The same turns and mirrors carry the whole set onto itself and the rows of a family onto each other. Which other rows belong to the same family as each row named below? List them in the order they appear above.
These 32 rows form 4 families of 8 rows each.
k_110: [ 15,   8, -13,  -6,  10,  -2,  -1,   8,   7,   7,   2,  -1,  11,   6,  -8,
   6, -12,  11,  -1, -10, -12,   9]
k_213: [ 10,   2,   3,  -1,   3,  -4,  -9,  10,  12,   8,  -2,   6,  -1,   1, -12,
   2,  -4,  12, -21, -11,   1,   4]
k_625: [  9,  -9,   8,  -5,   6,   6,   1,  -1,  -3,  -7,  -2,   2,   5,  -6,  14,
  -4, -11,  -6,  10,  -7,  -9,   9]
k_882: [ 14,   6, -12,  -6,  17,  -2,  -1,   4,  -2,   4,   0,  -6,  13,   4,  -1,
   8, -10,   0,   3,   1, -13,  10]
k_806: [ -2,   0, -10,   4,   2, -10,  14,   6,   1,   2, -14,  13,  -8, -12,  -7,
  -7,   4,  -8,   2,  -8,   7,   3]
k_365: [  7,   2,  -4,   5,   3,  -4, -10,  10,   8,   8,   8,   7,   1,  -2, -10,
   4,  12,   9, -18,  -2,   0,  -2]
k_339: [ 15,   4, -11,  -7,  16,   2,  -3,   3,   0,   6,  -2,  -6,  11,  11,  -3,
   4,  -9,   5,   4,  -5, -12,   6]
k_74: [ 10,   4,  -4,   1,  10,   0,   6,  10,  -1,  12, -14,  15,  -2,  -4,   0,
   5,   7,   6,   6, -10,  21,   8]
k_258: [ 11,  -9,  16,  -2,  -2,   3,  -7,   5,   5,  -3,   6,  13,  -8, -10,   1,
  -3,  -1,   4, -12, -12,  -1,  -1]
k_63: [  4, -11,  16,   1,   1,   2,  -8,   1,   5,  -4,   2,  13,  -5, -10,   1,
  -1,   2,   5, -10, -10,   7,   3]
k_430: [ -1,  -2,  -1,   3,   2,  -6,  17,   0,   0,   5,  -6,  15, -10,  -2,  -6,
  -6,  -4, -15,   0,  -4,   5,  11]
k_951: [  8,   4,  -2,  10,   5,  -1,  -2,   3,  -1,  23,   2, -13,   5, -15,   6,
   9,   3,  -3,  13,  -3,   3,  -7]
k_986: [ 13,   3,   3,   7,   0,   5,   2,  14,   1,  25,   7, -13,  -1, -11,   3,
  10,  -1,  11,   9,  -1,  -1,  -2]
k_827: [ 11,   6,   0,   8,   7,   6,   0,   9,   1,  23,   0,  -8,   4, -14,   6,
  18,  -2,   9,   9,  -2,   7,   2]
k_371: [ 11,   2,  -5,   6,   4,   8,   1,   6,   1,  25,   0,  -6,   4, -18,   6,
  13,   2,   6,  14,  -3,   4,  -2]
k_464: [  3,   1,   1,  12,  -3,  -1,  12,   1,   1,  17,   9,  -3,  -8, -15,   2,
   4,  -6, -14,   3,   2,  -9,  -4]
k_943: [  6,   3, -12,   4,  10,   3,   6,   8,   0,  15, -19,  11,  -1,  -3,  -1,
   2,   8,   6,   9, -10,  17,   3]
k_247: [  2,  -2,   2,   9,  -5,  -4,  16,   5,   2,  14,  10,  -7, -10,  -3,  -6,
  -3,  -9,  -9,   3,   2, -12,   2]
k_446: [  9,   5,  -4,   0,  13,  -6,  -9,   5,   6,   7,   4,   5,   3,  -1, -13,
  11,   3,  11, -18,  -2,   3,   3]
k_772: [ 12,   7, -18,  -1,  11,  -3,  -2,   9,   1,   7,   1,  -5,  12,   8,  -4,
   2,   0,   1,  -1,   3, -15,   5]
k_697: [ 17,  -2,   4,  -5,   3,   3,   0,   1,   1,   1,   6,   1,   9,   3,  10,
  -4, -16,  -2,  12, -15, -12,   8]
k_343: [ -1,  -3,   0,   8,  -2,  -7,   9,   1,   0,  14,  -3,  -7,  -6, -16,  -2,
  -5,  -5, -19,   0,   2,  -7,  -2]
k_927: [ 12,  -8,  20,   1,  -3,   1,  -8,   4,   6,   2,   2,   9,  -3,  -1,   6,
  -8,  -6,  -1,  -8, -16,   1,   3]
k_127: [ 11,   6,  -4,   1,  11,  -5,  -7,   8,   7,   3,   4,   6,  -2,   6, -13,
   7,   1,  11, -18,  -7,  -1,  -1]
k_793: [ 10,  -7,  -2,  -4,   2,   7,   1,   4,  -3,  -4,  -4,   0,  10,  -1,  14,
 -10,  -4,  -5,  14,  -5, -15,   7]
k_487: [ 15, -10,   8, -10,   4,  10,  -3,  -1,  -1,   0,   0,   1,   6,  -4,  11,
  -6, -11,  -2,   9, -10, -12,   6]
k_861: [ -1,   1,  -6,  10,   3,  -6,  16,   3,   0,   6, -10,  13, -13,  -1,  -5,
  -7,   1, -15,  -2,  -4,   4,   2]
k_285: [ 14,   1,  -2,  -1,   6,   3,   3,  16,  -1,  17, -11,   8,  -2,  -1,   1,
   0,  10,  13,  12, -11,  17,   5]
k_126: [  7,   6, -12,   6,   9,  -4,   3,   8,   0,  11,  -9,   6,   3, -10,   0,
   6,  11,   7,  15, -12,  16,  -2]
k_776: [  4,  -3,  -3,   1,   2,  -6,  17,   8,  -1,   6,  -7,  14, -11,   7,  -8,
 -13,   2,  -8,   5,  -7,   6,   8]
k_949: [  0,   0,   3,  10,  -1,   0,  13,  -1,   2,  16,   8,  -8,  -5, -11,  -1,
   7, -13, -12,   3,   4,  -9,   4]
k_646: [  5, -13,  12,   3,  -6,   6,  -8,   5,   5,  -3,   2,  12,  -2, -10,   7,
  -8,   9,   4,  -3, -10,   1,   0]

Same family as k_882: k_625, k_74, k_63, k_430, k_827, k_446, k_949
Same family as k_365: k_986, k_247, k_772, k_793, k_285, k_776, k_646
Same family as k_464: k_339, k_258, k_371, k_943, k_127, k_487, k_861

